In the rows, 128 means zero.
Named turns come first, each shown by rows before and after it. Which turns, in which order, take the first row of each pair that follows to the second? Write the first one first, as in the answered first pair.
turn K:
[154 181 113 141 114 122 138 145 123 127 135 158 144  95 113 127 126  89
 106 135 142 131 114 101 116 118 159 109 138] => [125 180 107 165 127 132 140 132 124 127 136 160 151 125 118 140 144 106
 124 119 159 156 119 113 100 101 161 113 120]
[120 130 126 127 119 150 144  90 130  99 133 116 110 133 125 149 111 110
 145 125 127 104 124 150 116 168 142 136 135] => [122 131 126 127 119 149 145  91 131 106 132 116 105 134 124 146 111 112
 149 128 122 105 128 147 119 165 139 130 128]
[124  84 174 156 125 175 124 118 121 106 152  94 128 131 113 128 122 113
 137 129 134  86 146 134 131 135 109 166 130] => [118  82 171 157 128 172 125 115 124 107 154  93 129 139 114 130 123 113
 147 124 135  95 145 140 125 136 105 162 122]
turn E:
[118 197 125 135  76 146 141 107 179 144 137 117  97 115 117 123  73  63
 195 166 124 114  79 164 131 143 110  87 130] => [125 181  87 123 141 135 130 143 206 146 104 156  90 132 153 104 128  89
 213 179 115 156  96 162 143 123  89  88 105]
[128 115  46 111 150 138  72 179 157 117  81 157  85  91 166 104 149 137
 115 157 134 113 122 122 165 123 131 143 120] => [ 66 126 153 207 108 136 102 145 136 147 165 113 158 146 125 136 126 154
 135 147 190 125 120 130  96  74 150 139 108]
[134 106 138 138 149 139 135 154 155 123 126 127 134 140 136 122 133 145
 151 138 113 128 153 133 140 115 113 132 105] => [134 120 156 138 106 144 144 132 147 123 145 100 140 131 111 134 100 124
 136 126 118 100 135 127 134 133 123 136 120]
[100 150 115 111 119 128 116 107 122 119 139 135 130 135 135 128 122 112
 128 100 155 134 125 135 119 149 157 123 122] => [105 142 103 104 134 127 110 112 128 118 129 150 127 132 144 123 130 119
 129 102 146 142 125 136 126 146 154 123 117]
turn B:
[147 132 134 106 119 114 140 151 117 153 130 134 131  95 123 115 122 120
 113 161 121 113 119 103 135 127 113 115 147] => [122 139 119 124 131 113 136 137 137 142 117 126 160 135 158 144 139 120
 167 139 115 124 139 138 141 134 119 101 103]
[151  85 151  76 145 119 143 158 109  78  78  83 111 114 155 119 138 109
 125 157  98 147 131 127 111 139 118 130 140] => [162 109 161  73 132  87 133 174 111  93  84  96 136 119 164 114 135 109
 128 157 102 153 123 133 115 136 120 117 139]
[110  99  85 114 149 143 131 105 149 105  92 130 123 148 156 142 131 143
 157 107 106 160 149 161 122 137 127 121  86] => [146  90 107  94 136 142 129 125 120 117 110 142  84  83 110 110 117 149
  85 148 112 145 127 109 116 125 125 142 148]
Now pairs of rows:
Each pair is 2 to 4 turns apart.
[130 178 127 107  93 125 121 117  88 129 128 141 122  96 113 151  99 124
 105 108 140 127  88 103 131 170 158 119 154] => [127 130 110 107 155 140 124 146  96 120 115 166  88  93 110 127 148 160
  96 131 145 164 111  84 125 125 144 140 153]	B then B then E then B
[139 111 121 114 161 128 122 146 143 134 106 127 136 114 148 118 136 134
 122 153 122 112 145 133 169 134 101 122 101] => [131  88 148 135 166 140 130 140 134 140 127 122 133 125 128 117 140 146
 118 159 131 114 152 125 145 115  98 130 106]	E then E then E then B
[130 122 114 136 150 181 165 114  92 105  92 132  70 117 154 145 101 131
 128 135 168  94 100 109 101 170 104 128 175] => [110 122 151 165 139 179 171 106  87 118 118 118  91 133 143 156  94 138
 135 132 190 101 101 111  82 156 109 127 174]	E then E
[176 185 128 102 112  84 102 162 139 156 121 143 162  98 167 126 115 106
 116 142 101 130 106 133 170 144 119 108 139] => [131 108 168 156 167 122 127 168 133 149 156 137 137 110 121 108 155 158
 103 165 138 167 134 104 118  60 114 154 136]	B then B then E then B
[155 139 112  72 118  87 132 159 160 128  60 138  95 112 142 119 158 112
 154 131  88 103 152 163 170 162 124  92 134] => [ 90 119 192 159 124 101 157 142 151 146 118 101 149 178 121 128 176 149
 186 129 139 134 177 174 108  94 129 108 105]	B then E
[120 130  86  97 129 145 150 113 113 136 130 131 102 126 102 145 101 110
 113 110 128 129  90 117 122 157 144 153 141] => [ 96 144 119 128 116 132 151 112 113 152 150 122 141 156 107 154 103 115
 141 106 143 140  96 138 100 140 155 141 123]	E then E then B then B
[ 92  86 174 173 116 165 164 117 125 133 173 104 120 129  91 132  90 129
 142 149 150 124 152 133 101 111 131 148 136] => [126  65  89 115 179 157 145 153 153 112 109 157  78 108 136 107 139 134
 143 158 114 146 166 128 153 124 111 154 127]	E then E then E then E
[102 143  76 122 134 123 113 158 136 117  81 159  99 144 167 132 124 120
 144 108 163 147  96 123 133 135 159  95  99] => [ 82 137 136 163 115 117 125 153 116 139 137 146 123 146 132 130 121 131
 125 119 190 150  89 108  94  99 165 105 117]	B then E then B then B
[116 170  85 127 148 110 100 119 137 118 109 146 134 147 162 142 144 144
 139  87 157 182 127 154  87 112 151 129 137] => [135 183  80 109 110 118 104  97 120 116 110 129 116 119 142 151  98 120
 117  83 142 140 107 140 100 150 154 125 167]	E then E then E then E
[177  67 155 149 139 132 143 184 165 144 139  71 155 152 125 117 137 151
 161 181 100  74 211  93 152 146 105 174 141] => [189  93 168 140 111 110 144 190 157 157 144  73 165 137 121 114 118 136
 146 180 100  62 191  87 164 160 105 163 155]	B then E
[172  87 191 128 143  91 132 177 139 162 154 123 177 120 129 108 140 129
 118 180 101 147 150 122 149 116 105 136 126] => [188  84 171 101 150  92 122 179 143 151 135 129 155 108 131 104 139 125
 117 180  88 136 146 119 168 135  96 130 134]	E then E
[103 154 118 134 120 125 127 125 133 119 138 197 153 134 137  87 160 127
 130 121 174 175 116 200 127  59 138 113 138] => [124 136  77  87 111 164 132  94 128  87 108 180  83  96 116  95 132 105
 110 114 142 124 116 186 153 111 137 125 172]	E then B then E then B
[102 128 112 146 177 136 143 134 128 170 124 152 148 141 129 145 164 162
  69 116 142 125 107  85 134  96 111 142 114] => [ 91 128 109 149 181 137 141 130 133 165 121 150 156 149 135 154 162 161
  87 108 135 129 113  93 133  98 110 142 104]	B then B
[150 130 114  74 132 106 151 150 150 145 137 149 158 111 129 127 109 104
 117 124 114 112 164 125 164 143 114  88 109] => [144 108 109  70 141 131 159 140 147 126 133 142 128  98 107 132 105 107
 109 128 117 112 173 113 157 140 114 106 121]	B then B
[158 125 157 158 172  84 113 143 155 161  99 160 139 161 189 129 166 116
 102  95 117 147 102 159 193  92 126 163 135] => [170 146 170 151 105  99 128 109 126 158 113 129 122 128 157 143 114  85
  68  82 113  96  80 145 194 133 135 164 172]	E then E then E then E
[104 163 109 145 132 156 126 108 139 103  96 165 119 141 166 144 123 125
 118  97 106 144 119 150 112 143 156 140 108] => [119 165 142 143 112 143 130 123 116 126 120 168 113 110 126 119 111 136
  74 123 125 137  96 113  96 122 159 155 145]	B then E then B then E
[140  57 125 134 171  93 126 152 161 124 132 150 146 129 153  87 139 149
 134 135 150 164 138 146 173 137 104 160 115] => [153  81 142 123  97 111 134 116 134 120 144 108 130  98 110 102  74 110
 107 117 141  99 105 133 179 180 120 150 150]	E then E then E then E
[136 120  86 122 160 136 136 126 152 121  96 165  99 137 122 104 119 134
 120 123 130 145 122 144 137 120 136 128 123] => [116 115 123 149 156 134 144 130 148 137 120 155 125 147 113 104 126 146
 120 129 150 161 126 139 114  94 134 127 122]	E then B then E then E
[131 190 104 114  93 118 115 105 114 129 121 136 137 123 138 147 108  84
 137  90 138 110 101 132 152 162 152 113 132] => [100 169 123 150 131 112 116 125 132 145 135 148 171 164 160 141 145 116
 162  98 157 156 123 147 125 113 151 115  98]	E then E then E then E
[120 139 139 125  59 185 126  95 137 147 139 101 132 108 118 119  93 106
 145 138 117  48  70 138 164 151 124 104 116] => [113 133 183 159  88 139 122 147 140 186 167 131 183 132 134  89 143 145
 145 165 145 105  74 136 130  80 125 104 105]	E then B then B then E
